A state moves one step at a time under one of 7 hidden systems, and each row is a state written as 18 numbers. Each run below is a few steps of one system.
path 1, kur, 11 rows:
-166	143	344	-281	-42	-200	-202	25	-82	186	-6	-256	229	65	-83	38	78	235
-71	124	153	249	60	-101	7	-409	138	425	-128	94	40	4	163	-158	9	-52
-323	26	240	-9	-190	-48	-180	-72	93	-169	294	36	321	17	4	-195	123	-153
-289	-181	155	72	114	-184	33	-24	215	246	-214	-173	113	22	-150	54	323	188
-278	157	-131	254	84	128	-199	-207	252	-9	-72	275	-54	61	-18	-203	138	-256
-385	-70	9	-156	-37	80	-228	39	268	-208	225	-81	81	-21	-159	86	72	305
-140	-261	-43	156	287	-133	-166	-138	273	145	-267	14	-301	119	35	-30	-76	136
-198	143	-156	-265	9	12	-305	14	101	-209	114	222	-84	271	126	-303	-58	-49
-181	-186	-50	-233	-101	-81	128	-34	139	192	107	-161	-128	153	62	-28	-45	519
-81	-170	23	232	-84	-11	11	-49	29	74	-98	80	-345	276	225	-372	-143	-144
-277	92	67	-279	-274	143	-24	289	-158	-140	-32	-77	57	177	69	-251	105	177
path 2, dor (11 x 18):
-214	-55	-143	284	-25	143	-66	243	421	-135	-123	-26	-277	69	50	-82	-10	128
-354	-189	-116	-261	75	201	-110	76	-29	-347	-173	142	-149	66	-11	-35	-85	216
190	-266	-302	-87	76	269	-195	91	117	52	20	-9	-172	87	121	-235	-45	318
-6	-177	-59	-55	-92	-55	174	96	145	-242	-9	125	-144	148	317	-218	-402	137
63	-378	-38	-303	-121	58	169	126	-292	-62	17	-55	-33	294	-72	-270	-44	125
256	76	-145	150	-213	201	315	196	13	131	-125	-29	-80	208	46	-344	-114	61
-91	-37	178	1	-237	266	374	14	-208	-230	-118	50	192	-25	-81	-106	-285	98
328	-184	102	56	39	265	12	195	-164	70	-260	-169	284	-44	-176	-156	-9	132
256	186	5	68	114	32	224	19	122	-82	-316	199	356	-68	74	-117	-243	-30
175	-175	82	-209	104	-20	145	-212	-62	-70	88	69	495	-18	-278	7	-140	55
392	41	48	183	129	-224	72	30	228	172	-47	-143	175	166	-302	-33	-151	-98
path 3, razez (11 x 18):
-186	-264	207	88	-71	10	348	-180	-88	209	-172	-9	318	-21	-75	-141	216	52
-125	18	79	330	-56	265	1	38	115	-50	-182	74	327	-30	-185	-275	228	-184
-296	99	105	59	13	231	65	-7	196	-177	-180	-3	294	-147	-330	125	-26	232
-96	-220	43	152	311	119	-315	-208	198	-100	-152	50	56	-5	-347	22	-141	32
-19	272	60	-57	144	-156	-296	37	319	-211	-10	40	97	200	-219	-29	-331	1
-51	85	37	-223	131	-256	-15	-325	70	186	55	-11	-85	271	-264	84	-290	156
101	154	108	155	-84	-155	-176	-214	15	271	214	-64	-179	314	-78	-240	-184	-194
-193	370	324	-41	-286	-150	81	-41	-170	245	25	-168	-75	157	60	-49	-97	54
-170	-8	230	97	-80	115	-78	-331	-259	425	-130	-13	-44	-38	169	-151	146	33
-207	131	261	186	-183	129	-139	-11	98	56	-58	33	240	-153	377	-281	80	15
-437	-192	178	-95	40	-47	88	-110	123	5	-197	60	306	-118	138	-41	208	226
path 4, dafet (11 x 18):
-109	-12	-120	116	-212	2	154	210	178	-240	332	7	137	-191	72	92	323	-155
-125	-315	-118	99	80	-18	257	154	43	-96	-119	-135	-140	-120	-241	347	249	74
51	71	-354	81	215	263	-249	163	64	-235	-105	121	-197	-106	-135	156	148	-139
60	192	-150	-211	15	75	-43	159	59	-229	142	-71	-155	-172	11	375	-219	297
253	-312	-130	-117	260	-132	-133	-120	-121	-15	36	23	-328	-47	156	185	-243	26
264	183	-178	-242	-48	-216	-45	178	-136	-90	208	88	-169	152	296	-61	-35	-236
122	-10	-111	-146	-216	-60	460	-101	-292	249	182	-39	-172	2	148	108	56	66
111	-167	16	328	-174	165	31	-25	-308	73	92	-24	-236	-112	126	-70	152	-351
-61	186	165	38	-202	74	147	368	-263	-93	-187	-133	47	-217	136	142	212	-79
89	-151	-50	86	165	239	96	-94	-116	73	-240	72	164	-443	134	221	217	97
150	-38	-36	166	83	17	-137	140	218	-337	167	84	251	-343	164	155	42	-178
path 5, razez (11 x 18):
-78	12	38	-165	-114	67	-178	-69	-162	-368	413	38	-5	24	-213	106	-208	-136
298	19	63	-38	151	-194	-161	177	-7	306	-153	-346	-127	90	-103	139	-36	222
33	251	-53	50	45	-90	98	-238	-155	-34	-72	310	-218	28	232	0	-242	-345
119	13	132	-292	-219	-9	-100	-46	-199	132	450	-177	236	-60	66	-34	83	147
99	-111	125	328	54	-240	222	50	65	312	-317	-119	-125	-77	228	35	103	-72
-247	166	-10	-102	-132	140	36	-58	-232	-228	89	280	176	-93	76	-77	246	-338
87	-89	-57	27	2	178	-23	86	190	211	54	-236	228	-230	-49	118	285	404
-175	-180	-8	357	165	-62	47	-25	194	-265	-218	182	-179	-126	88	124	-62	-262
-115	95	-114	-406	51	55	-310	163	-35	-285	190	15	210	55	-226	40	175	27
210	-22	-256	127	224	-70	62	-44	349	248	-116	-76	-237	23	-37	171	-107	265
-109	-14	-1	15	-89	-120	-56	-88	-82	-333	300	148	-260	145	28	3	-257	-342
path 6, lide:
-115	262	-176	74	-126	303	-143	343	44	-134	15	-98	-94	-53	-200	93	312	-9
-70	6	-134	73	158	329	-82	-40	65	-78	-212	15	-198	-278	-52	319	-148	307
100	-293	-38	-75	210	119	-335	42	-40	-420	29	150	21	-147	122	25	-192	-86
281	-64	-169	-479	90	-226	53	195	-46	-122	114	-22	46	86	152	70	-116	189
166	-186	-304	-56	-26	-98	392	-170	-59	65	148	193	-259	194	101	-90	-86	-114
111	26	-18	155	-380	72	141	222	-139	-56	326	-182	-208	186	-113	-129	4	-191
30	173	64	169	-88	152	184	205	-266	163	-346	-216	-294	-16	-112	150	2	57
82	117	12	213	18	425	-140	-50	-255	-65	-221	163	35	-305	146	-24	17	-173
186	-54	185	-100	-23	88	0	118	-88	-162	46	-89	357	-403	204	195	-96	202
177	-360	-54	-72	249	-257	309	-20	-4	-88	-173	129	208	-130	134	113	42	-98
204	64	-282	-71	-47	-124	221	88	136	-138	313	140	232	64	-107	-45	229	-281
path 7, lide, 11 rows:
-99	149	-106	-169	-227	203	12	-18	223	35	368	-37	276	-73	23	-75	94	355
-212	-438	106	235	80	-89	173	-58	239	-55	-192	-77	-146	68	-120	29	-175	174
-67	84	-92	-130	72	52	-289	268	11	-250	-122	107	80	277	-181	-277	159	-252
28	296	-182	-244	-18	195	63	-113	103	196	23	-14	0	44	-81	47	-163	482
-68	-383	127	239	23	93	-42	-266	21	-120	12	106	-144	62	2	-183	-379	-64
109	67	193	-267	-82	-145	-197	386	-161	-118	-44	-182	158	269	-39	-233	-28	-25
47	172	-142	-149	46	59	318	-230	-72	362	-266	137	-37	87	106	-109	-39	216
-51	-140	160	301	-271	233	23	-182	12	-75	280	81	157	-26	34	-309	-114	-167
-24	-6	338	-34	-86	-163	81	347	-52	35	-230	-346	182	69	-176	46	23	178
-21	128	-149	61	235	129	107	-202	4	144	-458	304	128	9	-24	-140	154	-130
3	147	73	32	-178	215	-99	-122	185	-127	402	26	416	-159	-90	-72	-91	81
path 8, tira:
111	-274	163	83	293	28	-292	20	-127	-24	-227	-138	148	-121	-320	148	107	-85
157	430	-123	-9	243	-79	-105	93	286	-10	-268	195	206	-49	124	-5	-14	-68
-94	2	-52	-225	76	-85	81	-450	96	-21	320	172	198	-129	-64	209	-124	118
225	-179	37	96	117	-390	-147	-24	116	169	196	-197	-116	240	-207	2	7	-198
-291	467	5	-128	-68	-219	69	46	-72	45	-141	73	-195	235	-24	22	102	-186
-76	76	-89	-45	-87	323	-179	-319	-245	259	253	-44	-206	-112	-58	85	113	126
17	-38	282	337	-61	-142	-276	140	119	89	21	-235	-206	-133	309	53	-60	-31
-327	-102	119	-273	117	-110	-89	26	-198	-98	-285	131	103	-97	285	-3	256	-35
181	-136	-369	-30	68	175	-34	-41	201	203	164	101	120	-100	205	-170	334	129
-259	-139	16	211	-158	-193	231	95	417	-224	226	-23	-25	-31	85	73	-30	22
-213	-302	-111	-186	122	24	-60	146	-130	-196	-104	-48	-75	190	-398	43	231	-28
path 9, tira (11 x 18):
194	-271	81	101	156	81	-395	-164	-192	285	80	-193	-70	-88	-122	50	166	-42
-77	358	122	138	25	-262	-88	185	232	22	-211	36	11	-53	382	-21	53	-123
-288	-171	-55	-303	62	62	8	-358	-154	24	144	181	161	-177	32	115	267	103
234	-176	-141	293	46	-130	-164	131	365	188	197	-173	-85	59	19	-98	212	-56
-524	174	58	-80	-60	-197	137	103	130	-268	-119	93	-99	60	-2	148	85	-54
30	-194	-286	-165	131	315	-289	-100	-115	102	105	-33	-140	25	-256	26	221	142
48	194	-18	244	-43	-92	-140	235	393	-78	9	-88	-272	-5	249	31	-254	99
-325	-241	92	-408	89	-76	-73	-119	-275	-257	-52	119	-45	12	61	109	-87	96
422	-133	-296	-64	74	48	-147	139	53	227	57	-51	-123	172	163	-273	74	75
-271	121	37	26	-284	-131	377	55	110	-190	103	101	-130	29	299	-22	-208	41
-8	-467	-2	-148	-66	193	0	-1	-387	-25	102	-113	-40	81	-222	-58	149	32
path 10, dor (11 x 18):
-10	159	-15	68	-26	-248	510	43	232	47	-210	74	177	191	-128	-62	-45	-49
-100	-39	-3	46	-31	231	141	-182	-119	-86	37	41	190	84	-591	1	31	-119
176	282	89	236	62	159	-208	154	211	53	-143	-222	61	-15	-326	89	-174	136
-63	122	179	-76	285	-6	-162	-263	-89	-111	-321	179	40	-97	-31	148	-373	11
293	-41	35	-214	170	-41	-440	-200	-43	135	216	0	219	30	15	-144	-53	2
75	146	156	12	-11	-476	97	-149	224	249	93	-22	9	163	230	-71	-212	-2
-251	-85	193	-80	-107	-203	69	-262	-252	91	145	27	8	254	-189	-123	110	-294
-87	362	82	174	-219	85	-89	105	67	319	53	-231	-15	135	-173	-136	265	2
-445	182	256	244	-50	145	22	-215	4	31	-271	58	-33	-190	43	113	-33	48
-134	-172	142	6	144	205	-518	-3	-23	-38	-58	-45	232	-192	-2	-63	256	32
-50	71	-88	-47	239	-214	-141	16	450	112	-175	102	113	-59	337	-43	95	189
path 11, Bez (11 x 18):
119	-82	-63	-156	-62	18	61	-25	-451	221	163	-125	-98	-124	19	190	359	-70
242	106	-93	300	-43	10	67	245	42	79	-39	-65	-139	-293	347	150	214	-141
-239	-108	49	-150	-34	-18	139	71	-240	-217	10	51	41	-334	182	329	264	-36
286	-218	-233	11	205	109	-100	158	-14	76	-20	-99	74	-255	-31	186	407	12
25	80	-264	30	113	-93	155	155	232	-315	25	182	-42	-264	199	327	32	-101
33	-297	-171	-225	96	-8	40	-10	-181	-187	261	-41	-48	-130	-238	369	148	-9
430	56	-305	103	174	-38	-70	267	69	-62	6	-70	-298	-40	-24	231	-29	-124
-16	156	-129	-217	-63	-33	150	-21	-256	-242	176	116	-260	-122	133	336	-152	-103
391	-191	-61	-63	-32	59	-87	49	-348	152	228	-222	-174	-125	28	175	65	5
249	131	-28	50	-17	-153	118	265	-115	-69	-111	18	-196	-161	459	134	-45	-179
-2	-95	-50	-282	-117	5	210	-29	-425	4	161	34	84	-201	160	164	296	-64
path 12, kur (11 x 18):
50	78	9	77	-135	186	31	416	-181	-263	-217	-102	-307	67	31	3	-226	2
157	21	-10	-213	16	345	25	50	-394	-6	-285	0	-30	-118	61	22	-182	254
452	-34	2	53	-35	189	98	17	-44	-26	-8	49	186	-139	237	-148	-353	111
228	-155	159	-148	-43	-159	366	95	-190	-218	-68	51	322	42	-13	-49	-240	-102
353	-6	-74	-27	5	35	329	23	-212	182	-96	-44	232	136	-338	-89	115	-149
182	379	-12	260	-190	151	272	59	15	-25	86	-55	90	-28	-324	86	-104	-173
26	53	259	134	-2	113	-49	-48	-263	-92	-23	-187	22	-159	-417	332	-151	-80
328	241	157	90	256	10	-366	-20	-69	115	-203	-88	131	-144	-123	151	-106	-96
111	341	119	-170	146	-187	-77	-275	38	-27	102	147	322	-180	36	207	-205	-38
183	-179	145	-54	109	-345	-20	-312	24	169	322	-57	231	-9	-116	119	-4	-109
37	222	73	80	33	-457	-11	16	127	154	125	-68	33	169	-101	32	208	-367
path 13, dafet, 11 rows:
200	1	79	-123	393	-114	-263	-51	139	9	-218	14	381	-100	-107	92	-51	73
153	221	-93	-56	182	-281	-3	-205	412	-16	156	191	243	49	-8	17	-209	-44
-35	-41	49	-101	12	-366	77	-267	74	70	326	-30	8	257	-335	94	-103	-130
14	191	-1	143	-6	-164	-95	-49	-4	307	7	-141	-276	354	-310	-69	72	-199
-297	487	128	45	-159	129	-96	-170	-149	219	-82	-29	-238	87	-83	8	-35	18
-176	25	335	39	-52	120	-373	-208	-153	265	-7	-176	-34	-139	149	5	-19	214
-158	2	275	40	69	-221	-271	33	152	93	-177	0	104	-81	469	-160	46	31
-304	-97	12	-263	23	-198	66	-118	170	44	42	158	341	-13	236	-145	298	78
-159	-291	-152	152	-71	-24	93	-49	399	80	268	-17	103	68	-84	-170	313	44
-406	-102	-80	172	-79	14	99	173	247	-227	-51	-20	-198	197	-275	-22	118	-43
-223	-15	-183	-141	94	322	-202	112	-3	-76	-189	-54	-168	134	-352	24	107	252
path 14, Bez:
-66	382	88	-102	17	-99	139	-166	218	256	-94	16	390	35	-112	-30	8	196
-130	-184	230	348	58	-77	20	-396	180	83	51	69	174	-19	-202	-69	-75	-180
-184	176	248	23	44	-212	-318	178	175	-90	-71	-150	162	219	-298	-70	42	-127
-186	314	-17	-64	197	-78	-52	-359	109	307	-202	91	-41	146	-216	65	-31	99
-120	67	121	271	-52	52	-350	-342	194	71	323	47	-11	17	-60	-133	-100	-148
-271	51	323	-66	4	-326	-295	86	163	89	-57	-246	-107	185	23	6	-92	169
-198	32	-59	-88	180	-76	-208	-324	-36	305	-193	188	-178	232	72	-230	127	-84
-208	165	-15	101	-255	48	-173	-73	299	137	366	-19	-6	103	160	-281	128	66
-435	-283	191	103	-67	-140	24	-15	136	135	-160	-173	-239	121	63	-41	13	257
-249	-81	-128	16	96	234	-314	17	1	-3	-232	147	-111	204	8	-366	225	-81
-255	191	-154	-100	-145	219	-29	20	346	32	105	29	41	32	91	-140	4	440

Which system made each of these runs?
path 15 (2 x 18):
34	-88	-53	220	306	17	48	5	270	33	-465	60	92	75	-256	-54	-46	32
-112	176	-58	-56	6	155	-43	-178	114	-345	151	233	174	96	-335	-42	-280	-115

razez
path 16:
-278	-39	-64	-34	36	-119	108	-265	55	426	-58	6	-63	121	-39	-50	389	81
-290	92	-26	323	-220	135	-157	-45	281	-15	265	43	-126	21	81	-185	152	-142

kur
path 17 (2 x 18):
-439	140	187	210	-85	-16	105	-194	222	-125	45	19	59	-55	-281	180	-65	0
-94	-91	162	106	216	90	-461	-78	0	53	-157	-160	-17	72	-422	46	2	19

Bez
path 18 (2 x 18):
179	339	-169	-70	255	11	-21	98	94	-161	-271	167	226	-2	-274	106	-5	-172
166	68	-122	-31	97	54	82	-319	111	-33	300	48	112	-125	-303	292	-249	91

razez
path 19 (2 x 18):
-212	-102	-152	195	-33	194	-137	-136	55	151	-53	47	-520	35	233	-95	-9	95
-242	-78	124	-68	-201	177	-315	273	-114	-244	78	-105	-167	-23	264	-108	3	109

lide
path 20, 2 rows:
-96	162	113	194	74	38	-11	-57	137	91	-403	178	48	-128	432	-161	-62	-4
-189	-122	166	-269	-66	7	-55	-141	-48	-161	227	104	498	-168	86	-60	128	62

dafet
path 21 (2 x 18):
6	88	135	-61	-126	-464	264	-128	-11	194	156	-16	59	282	16	-128	0	-215
-78	187	48	94	-248	11	210	-127	-183	386	111	-98	-2	135	-155	-105	322	-143

razez
path 22:
135	26	-136	94	-116	67	214	-152	10	149	98	205	-57	-145	541	-171	-36	-21
-128	-363	181	-37	-278	-66	180	205	-135	-131	201	-146	153	-68	169	-89	203	23

Bez
path 23 (2 x 18):
-239	168	21	-94	-45	35	235	-112	-197	-211	-196	197	-258	112	-22	73	-375	-34
218	-178	44	-211	-23	219	-317	-107	-248	161	202	-121	88	109	-79	-236	-59	171

razez
path 24 (2 x 18):
109	-268	-20	148	-136	-135	263	-104	264	107	277	42	155	-76	346	-183	12	59
-213	-275	54	24	-107	-213	262	212	-68	-227	-51	22	30	163	-34	-116	249	-304

kur
path 25:
-292	6	181	66	16	-9	213	-360	-286	223	-193	22	-104	7	-242	170	44	-71
131	212	122	304	-28	239	-454	49	35	97	51	-102	116	-99	-84	-130	140	-198

Bez
path 26 (2 x 18):
220	-264	56	220	132	-14	-343	338	148	-48	-146	-211	-145	-14	145	-78	-61	44
-150	234	-90	-360	144	-77	90	29	-94	-190	-327	301	18	41	227	-2	-89	2

kur
path 27:
-98	41	351	-98	148	-298	-316	63	-10	-190	-55	-28	341	-18	-35	25	22	-224
-36	149	-62	-164	228	-181	19	-282	127	359	-93	68	269	-7	-118	60	287	75

kur
path 28 (2 x 18):
-405	-265	149	160	-90	215	94	-127	119	-146	-109	9	-64	-42	-31	-37	-214	282
-167	-220	105	-76	129	99	-396	126	39	-177	-235	-5	88	238	-144	-323	-36	41

razez
path 29 (2 x 18):
179	214	57	-204	-96	-30	-146	-279	-257	142	435	-35	112	40	-148	47	-70	-113
210	131	273	279	-70	-252	49	0	15	398	-6	-289	-76	-87	127	123	-32	3

razez
path 30, 2 rows:
288	-167	133	217	145	-109	-291	219	15	152	-172	-271	-29	147	-209	-92	73	-128
-115	527	-44	-171	63	-80	70	-106	45	-56	-224	288	70	98	97	-35	-154	-99

dor
